Each path is a new rotation, seen through one point. The rows after it are directions, each followed by how far the rotation turns it, in degrees each step (0 if it stays put).
Each turn is a multiple of 5 degrees from 10 to 175, or 0.
Each row of a path follows its step; steps can be skipped.
path 1
step 0: [ 1.211, -0.842,  4.020, -0.059, -1.929, -2.237, -0.059, -0.273, -2.554,
  1.453, -0.397,  1.526,  0.735, -0.168,  1.520,  0.173,  1.307, -0.421,
  0.109, -0.756,  2.254,  1.034, -0.903, -1.363, -3.203,  2.911,  0.555,
  0.455,  1.432,  0.669,  1.529, -1.588,  1.163, -1.722,  0.127, -1.181,
  0.136,  5.590, -1.894, -0.438, -0.809,  0.886, -1.433,  0.675,  0.427]
step 1: [ 0.731, -2.643,  2.251,  1.060, -2.069, -0.530, -0.820,  1.768,  2.415,
 -2.765,  0.964, -1.821,  0.935,  0.912,  0.376,  1.047, -0.750,  0.038,
  1.509,  0.530,  0.668,  0.060,  3.158, -0.832,  1.245, -0.230, -0.649,
 -1.154, -2.369,  3.272,  0.754, -1.339, -1.742, -0.044,  1.894,  1.484,
 -3.914, -0.515, -0.891, -0.834,  0.913,  2.175, -0.287,  3.655,  0.240]
step 2: [ 3.272,  0.475,  1.922,  0.835,  1.752, -1.452,  0.918,  0.522,  0.720,
  2.625,  1.410, -0.288,  2.096, -1.844,  3.329, -1.576,  0.866,  1.467,
 -0.263, -1.293, -1.199,  0.545,  1.468, -0.043,  0.384,  0.537, -0.274,
  1.993,  2.403,  3.193, -1.187,  2.715,  1.037,  1.594,  0.801, -1.298,
 -0.780,  0.437,  0.252, -0.488, -1.333,  3.487,  0.453, -2.358,  2.433]
step 3: [ 1.162, -1.646,  2.991, -2.387,  0.019,  2.633,  0.138, -0.075,  0.249,
 -3.605, -2.634, -0.540, -0.543, -1.861,  1.757, -2.630,  1.633, -1.880,
 -0.900, -0.707, -2.977,  0.849, -0.793,  0.923, -1.456, -1.212, -1.909,
 -0.949, -0.822,  0.084,  2.592,  0.456, -1.946,  0.491,  0.214, -0.318,
 -0.857,  1.568, -0.306, -3.906,  0.515,  1.336,  1.014,  0.612, -2.251]
step 4: [-0.233, -0.833,  0.903,  3.097,  1.306,  0.197,  2.537,  1.871,  1.248,
 -1.482,  2.983,  0.201,  4.005, -0.126,  3.016, -1.324, -0.660, -0.327,
  4.063,  0.132, -2.394, -1.761, -0.586,  0.085,  0.917,  0.162,  0.719,
  0.841,  0.789, -1.747,  1.139, -1.466,  1.825,  0.541,  1.463, -2.572,
  0.741, -0.966,  1.031,  0.925,  2.179,  0.390, -0.804,  0.186, -2.139]
step 5: [ 1.420, -0.454, -2.674, -2.150,  2.672,  3.403, -0.462, -0.618, -1.274,
  1.002,  1.696, -2.155, -0.290,  1.208,  1.012, -3.349,  0.511,  1.478,
  1.782,  0.463, -2.004,  1.315,  2.895, -2.819, -0.523, -0.865, -2.276,
  0.391,  1.667, -0.855, -0.187,  1.314, -0.983, -1.454, -1.967,  1.382,
  1.341,  2.156, -0.147, -0.812,  2.341,  0.367,  1.286,  1.560,  0.424]
step 6: [-0.606,  3.804,  0.598,  2.633,  0.822,  2.773,  3.085, -2.042,  1.248,
 -0.880,  1.011, -0.903, -0.467,  0.275,  1.387,  0.779,  2.716, -1.610,
 -2.179, -1.827, -0.566,  1.534, -0.917,  0.306,  2.942, -1.308,  0.843,
 -0.634, -0.148,  0.261, -0.440, -2.637,  2.227, -1.672,  1.806, -0.889,
  1.262,  1.864, -0.477, -1.367,  2.384, -2.250,  2.114,  0.018, -0.825]
step 7: [-0.487, -1.578, -3.523,  1.037, -0.008,  3.162, -0.551, -0.716, -1.014,
 -1.286,  1.506,  0.156,  0.325, -0.220, -1.591,  0.754,  3.588, -2.063,
  0.134, -1.843,  0.349, -0.505,  0.433, -0.932,  0.237,  2.011, -2.254,
  3.548, -1.519, -0.859, -0.301,  2.488,  0.682,  0.475,  0.952,  1.685,
  1.591, -2.247, -1.473,  2.011,  2.756,  1.217, -2.673,  0.382, -1.139]
step 8: [ 1.877,  1.175, -1.809,  0.059, -2.518, -2.793, -0.971,  0.514,  0.377,
 -1.544, -0.650, -1.094,  1.025,  1.047, -1.286, -1.844,  1.744,  1.126,
 -2.534, -0.305,  1.874,  1.659,  1.172, -3.216,  0.079, -2.144, -1.569,
  0.710,  1.532, -0.212,  1.118, -1.623,  2.786, -0.574,  0.748, -0.012,
  4.429,  1.728,  2.102,  1.113,  0.072, -1.973,  0.485, -2.232, -1.356]
step 9: [ 0.997, -0.429,  1.191,  2.270, -0.535,  0.452, -0.944, -2.480,  0.116,
 -2.458, -0.333,  1.191, -0.740,  0.281, -2.379,  3.628, -0.979,  1.812,
  1.246, -1.578, -0.098,  1.626, -0.857, -2.586, -0.969, -0.104,  1.305,
  1.751, -1.021,  0.019,  3.180,  1.837,  0.394, -0.942,  0.908,  1.243,
  0.624,  0.424, -5.583,  0.623,  0.266, -1.804,  1.869,  1.224,  0.264]
step 10: [-0.296, -1.113, -2.503,  2.447, -1.317, -4.646,  3.380, -0.079,  1.248,
  0.908,  1.817,  0.250,  0.853,  0.675, -3.362, -0.889,  0.011,  0.708,
 -0.463, -0.343,  1.289,  0.481,  0.517,  1.044,  1.705, -3.720, -2.418,
 -0.805, -1.276,  0.300,  0.231,  2.761,  0.102,  0.207,  2.203,  1.584,
 -0.547, -0.050, -0.575, -1.655, -0.081,  1.473, -1.588, -0.896,  1.567]
Speeds:
[-0.509,  0.388, -0.683,  0.522, -0.003, -0.620, -0.586, -0.129,  0.036,
 -0.338, -0.786, -0.152,  0.836,  0.432, -0.440, -0.516, -0.250, -0.215,
 -0.994,  0.674, -0.340, -0.191,  0.313, -0.088,  0.347,  0.698, -1.373,
 -0.445, -0.381,  0.006,  0.257,  0.288, -0.897,  0.438, -0.509,  0.466,
 -0.483,  0.628,  0.198, -1.015,  0.583, -0.177,  0.110,  0.557, -0.346] : 160
[-0.761,  0.265, -0.053,  0.449,  0.447,  0.052,  0.048, -0.210,  0.100,
  1.252,  0.128, -0.320, -0.612,  0.730,  0.022,  0.047, -0.964,  0.128,
  0.932,  0.304,  0.495,  0.270,  0.946, -0.414,  0.363, -0.681, -0.228,
 -0.007, -0.536,  0.831, -0.028,  0.100,  0.893, -0.405,  0.214, -0.197,
 -0.554,  0.435, -0.847, -0.630,  0.165,  0.017,  0.836,  0.642,  0.585] : 85
[-0.171,  0.913,  0.245,  0.326,  0.776, -0.151,  1.112, -0.179,  0.604,
  0.146, -0.252, -0.116,  0.955, -0.346,  0.109,  0.331, -0.914, -0.315,
 -0.666,  0.552,  0.053,  0.197,  0.040, -0.626, -0.140,  0.932,  0.889,
  0.910,  0.809,  0.346,  0.456, -0.567,  0.759,  0.801, -0.403,  0.032,
  0.143, -0.496, -0.424, -0.156,  0.136, -0.228, -0.579, -0.125,  0.173] : 160
[ 0.353,  0.078, -0.132,  0.139, -0.635,  0.784,  0.201,  0.194, -0.547,
  0.123, -0.900, -0.720, -0.551, -1.038, -1.039,  0.020,  0.175,  0.228,
  1.138,  0.267, -1.017,  1.073,  0.859,  0.091,  0.268,  1.144,  0.275,
  0.232, -0.387, -0.083,  0.263,  0.179, -0.014,  0.023, -0.117,  0.377,
 -0.044, -0.368,  0.121, -0.192, -0.654, -0.210, -0.245,  0.585, -0.180] : 175
[ 0.136, -0.383,  0.178, -0.015, -0.291,  0.743, -0.750, -0.163, -0.523,
 -0.210,  0.465, -0.486,  1.067, -1.013,  1.058,  0.221,  0.087, -0.824,
  0.227,  0.555, -0.285,  0.186,  0.367, -0.647,  0.168, -0.091,  0.225,
 -0.222, -0.068, -0.404, -0.401, -0.619, -0.097, -0.079, -0.256, -0.969,
 -0.354, -0.045,  0.252, -1.140,  0.282,  1.151,  0.397, -0.357,  0.693] : 25
[ 0.210, -0.399,  0.449, -0.773, -1.258,  0.259, -0.002, -0.421,  0.587,
  0.098,  0.028, -0.132, -0.223, -0.127,  0.165, -0.601, -0.538,  0.084,
 -0.925,  0.371, -0.418, -0.233, -0.748, -0.538,  1.328,  0.211,  0.822,
 -0.621, -0.858,  0.710,  0.468, -0.450,  0.363, -0.244, -0.090, -0.221,
  0.121, -0.228, -0.191,  0.429,  0.384, -0.292,  0.760,  0.449, -0.817] : 140
[-0.345, -0.305,  0.421, -0.346, -0.171, -0.485,  0.513, -1.070,  0.230,
 -0.357,  0.458, -0.342, -0.346, -0.121, -0.121,  0.805, -0.263, -0.623,
  0.367,  0.794,  0.231,  0.295, -0.228,  0.690, -0.212,  0.299, -0.089,
 -0.035, -0.652, -0.755,  0.032,  0.470,  0.033,  0.371,  1.517, -0.646,
 -0.306,  0.216,  0.152,  0.003,  1.177, -0.026, -1.074,  0.622, -0.292] : 120
[ 0.134,  0.542, -0.173, -0.203,  0.043, -0.455, -0.839, -0.369,  0.737,
 -0.211, -0.938, -0.600, -0.379,  0.569,  0.970,  0.615,  0.683, -0.466,
  0.218,  0.221,  0.587,  0.109, -0.243, -0.033,  0.976,  0.682, -0.179,
  0.720,  0.212, -0.195,  0.281, -0.208,  0.464, -0.893,  0.284,  0.994,
 -0.085,  0.098,  0.167,  0.485, -0.482,  1.322, -0.098,  0.055, -0.048] : 55
path 2
step 0: [ 1.101, -3.767,  0.417, -1.468,  2.082, -3.527, -1.863,  0.366, -2.122,
  3.096, -0.101, -1.309, -3.155, -0.721,  0.029,  3.600, -1.883, -2.009,
  1.456, -2.190, -0.746,  1.177,  0.313, -0.127,  0.396, -1.804, -1.107,
 -0.142, -1.928, -0.098,  1.380, -0.605, -1.977,  2.637, -3.169,  2.581,
  0.452,  1.215,  2.101, -0.335, -2.323,  1.326, -0.888, -1.598, -0.586]
step 1: [ 0.904, -0.271,  1.303, -1.271,  0.309,  0.668,  0.461,  2.226,  0.606,
 -4.420,  0.402, -1.671, -0.944,  0.016, -1.533,  1.179, -0.512, -1.076,
 -0.325, -4.413,  4.372,  2.471, -1.860,  1.707,  2.344,  1.879, -1.077,
 -1.321,  0.943,  1.132,  1.866,  2.129, -3.403,  2.518, -2.469, -1.244,
  0.613, -0.363,  1.482, -1.606, -0.187, -1.703,  0.898, -1.040, -1.266]
step 2: [ 1.841, -1.387,  0.004,  1.007,  3.018,  0.809, -1.247,  1.069,  2.818,
  0.227, -2.657, -2.134,  1.928, -0.698,  1.627,  2.560, -0.591,  1.023,
 -0.742,  2.272,  3.927,  1.437, -0.715,  1.874,  3.499,  0.236,  1.931,
 -2.540, -1.613,  1.559, -0.506, -0.617, -1.073,  0.035, -1.604,  0.922,
  1.018, -0.231, -2.805, -1.996,  1.754,  1.119, -3.672, -0.489,  1.672]
step 3: [ 0.324, -3.349, -1.891, -1.913, -0.799,  1.343, -0.467,  2.019,  0.483,
 -3.608, -1.072, -0.737, -2.062, -1.701, -1.127,  1.954,  0.029,  2.246,
  0.428, -1.849, -2.225,  0.574, -2.362, -0.084,  0.725, -2.919,  2.335,
  1.444, -0.373, -1.913, -2.541, -1.399, -0.698, -1.361, -2.171, -1.893,
 -0.408,  2.377, -1.385, -2.756,  0.749,  3.855, -1.155, -1.338,  1.727]
step 4: [-2.742,  0.377, -0.702, -2.080,  1.241,  0.851, -1.379,  2.873, -0.746,
  3.397, -2.092, -1.202, -1.447, -1.286,  2.218, -1.555, -1.556,  1.369,
 -2.845, -2.050,  0.869, -0.139, -1.895, -0.940,  0.280,  1.313,  0.981,
  2.377,  2.615,  1.475, -0.236, -0.597,  0.645,  1.443, -4.369,  1.449,
 -2.299,  1.705,  1.654, -3.479, -1.449,  0.538, -0.681, -1.848, -0.782]
step 5: [ 0.816, -0.679,  3.673,  1.451, -0.738, -0.136, -1.109, -1.019,  1.298,
  0.828, -0.344, -1.353, -2.438, -3.678, -0.664, -0.439, -0.453,  2.427,
 -0.205,  0.874,  1.517, -0.095, -2.018, -0.220,  3.356,  3.825, -0.565,
  2.190, -0.385, -0.910, -0.483,  4.811, -2.010,  1.920, -2.723, -1.650,
 -0.678,  2.316,  1.352,  2.086,  0.375,  1.680,  0.031, -1.132,  1.201]
step 6: [ 1.707,  0.382,  0.470,  0.157, -0.394,  2.608, -0.907, -2.712,  1.820,
 -1.179, -1.649, -1.645,  1.341, -1.965,  1.830,  2.893, -2.955,  1.047,
  0.568,  0.264,  1.372, -1.330, -3.018, -2.639,  2.773, -2.392,  0.157,
 -3.057, -0.928,  0.248,  0.684, -1.113,  3.154,  2.581, -2.654, -2.151,
 -2.069,  1.609,  0.862,  0.317,  2.026, -0.077,  1.508,  0.395, -2.097]
step 7: [-2.613,  0.823, -1.676,  0.743, -1.726,  3.710, -2.221, -3.237,  2.812,
 -0.927,  0.251,  0.311,  0.312, -0.487,  1.147,  0.329, -0.198, -0.951,
  2.285, -2.687, -1.509, -0.873, -2.586,  2.107,  0.305,  1.173, -0.627,
  0.593,  1.690,  2.434, -0.934,  0.170,  0.387, -2.338, -4.120, -0.185,
 -1.410, -0.773, -0.629, -1.886,  3.366,  1.937, -0.816,  0.949,  3.120]
step 8: [-0.268, -0.247, -1.277, -1.127, -1.290, -1.800,  0.332, -0.548,  0.275,
  3.238,  0.712, -1.896, -1.936, -1.511,  3.025,  0.308, -1.967,  0.019,
  1.412, -0.896,  0.758, -0.025,  0.864, -2.021, -0.904,  1.104,  2.271,
  1.121, -1.519, -2.426, -0.968,  1.644,  4.847, -1.838, -2.678, -0.113,
  0.763, -2.387,  3.506, -1.595,  2.190,  1.305, -2.166, -2.461,  2.329]
step 9: [-2.952, -0.923,  1.271, -1.513, -3.731,  3.154,  2.084, -1.926, -0.047,
 -1.203,  0.846, -2.103,  1.831, -2.105,  0.385, -0.312, -0.006,  1.888,
  0.645, -2.166,  3.172, -1.059,  2.138, -0.935, -1.105,  1.006,  0.808,
  2.328,  1.140,  0.221, -1.136,  3.557,  0.297,  0.328,  0.546, -0.735,
  1.280,  3.144,  3.517, -0.205,  1.699,  0.324, -0.195, -0.752, -3.523]
step 10: [-2.418,  0.996,  0.702,  0.815,  1.833,  3.426,  1.505, -5.664,  1.356,
  3.047, -1.271, -3.352, -0.908, -0.965,  1.552, -0.517, -0.233,  0.770,
 -1.288,  2.132,  1.684, -1.345,  2.108,  1.517, -0.313, -1.712,  0.788,
 -0.230, -0.865, -0.153,  2.550, -1.646, -0.819,  2.385, -0.432,  0.060,
  1.161,  1.399,  1.647,  0.739,  2.798,  0.138,  0.626,  2.033,  2.508]
Speeds:
[ 0.179,  0.240,  0.041, -0.109, -0.448, -0.206,  0.634, -0.333,  0.608,
 -0.377, -0.666,  0.609,  0.169,  0.079, -0.030,  0.331,  0.814, -0.088,
  0.747,  0.924,  0.258, -0.159, -0.461,  0.032,  0.608, -0.501,  1.032,
  0.218,  0.626,  0.355,  1.418, -0.754,  0.149,  0.275,  0.222,  0.072,
  0.134,  0.001, -0.469, -0.254,  0.401,  1.320,  0.148,  0.916,  0.019] : 90
[-1.179, -0.328,  0.112,  0.876, -0.100,  0.794,  0.331, -0.086,  0.386,
  0.505,  0.523,  1.001,  0.236, -0.999,  0.232,  0.491, -0.019,  0.416,
 -0.507, -0.436, -0.574, -0.555,  0.496, -0.117,  0.371,  0.645,  0.542,
  0.333, -0.821, -0.105,  0.170,  0.183,  0.989,  0.198, -0.060, -0.723,
 -0.348, -0.726,  0.461, -0.270,  0.636,  0.090,  0.535,  0.532, -0.168] : 20
[ 0.660,  0.486,  0.150, -0.408,  0.928, -0.622, -0.500,  0.151,  0.417,
 -1.019,  0.436,  0.800, -0.328, -0.876,  0.042,  0.391, -0.338,  1.360,
 -0.797, -0.076, -0.029,  0.220,  0.018, -0.418,  0.138,  0.111,  0.786,
 -0.209,  0.347,  0.800, -0.360,  0.305, -0.250, -0.121, -0.381,  0.696,
 -1.233,  0.220, -0.252, -0.240, -0.371,  0.223,  0.220,  0.006,  0.425] : 25
[ 0.061,  0.462,  0.349,  0.115,  0.377,  0.326,  0.112, -0.291,  0.045,
  1.336,  0.457, -0.106, -0.023, -0.111, -0.772,  0.565,  0.831, -0.344,
 -0.205,  0.498, -0.252, -0.846, -0.644, -0.710,  0.358, -0.046, -0.434,
  0.112,  0.631, -0.672, -0.480,  0.020, -0.252,  0.618, -0.357,  0.161,
 -0.255,  0.897, -0.184,  0.020, -1.043, -0.053,  1.507,  0.113,  0.227] : 60
[ 0.779,  0.560,  0.368, -0.679,  0.046,  0.253,  0.724, -0.004, -0.464,
 -0.670,  0.195,  0.853,  0.609,  0.754, -0.051,  0.326,  0.664, -0.048,
 -0.685, -0.601,  0.859, -0.158, -0.378, -0.213, -0.632, -0.141, -0.643,
  0.324,  0.033, -0.163, -0.192, -0.628,  1.016,  0.510, -0.378, -1.131,
 -0.584,  0.195,  0.528, -0.571, -0.096, -0.050, -0.618, -0.295, -0.619] : 140
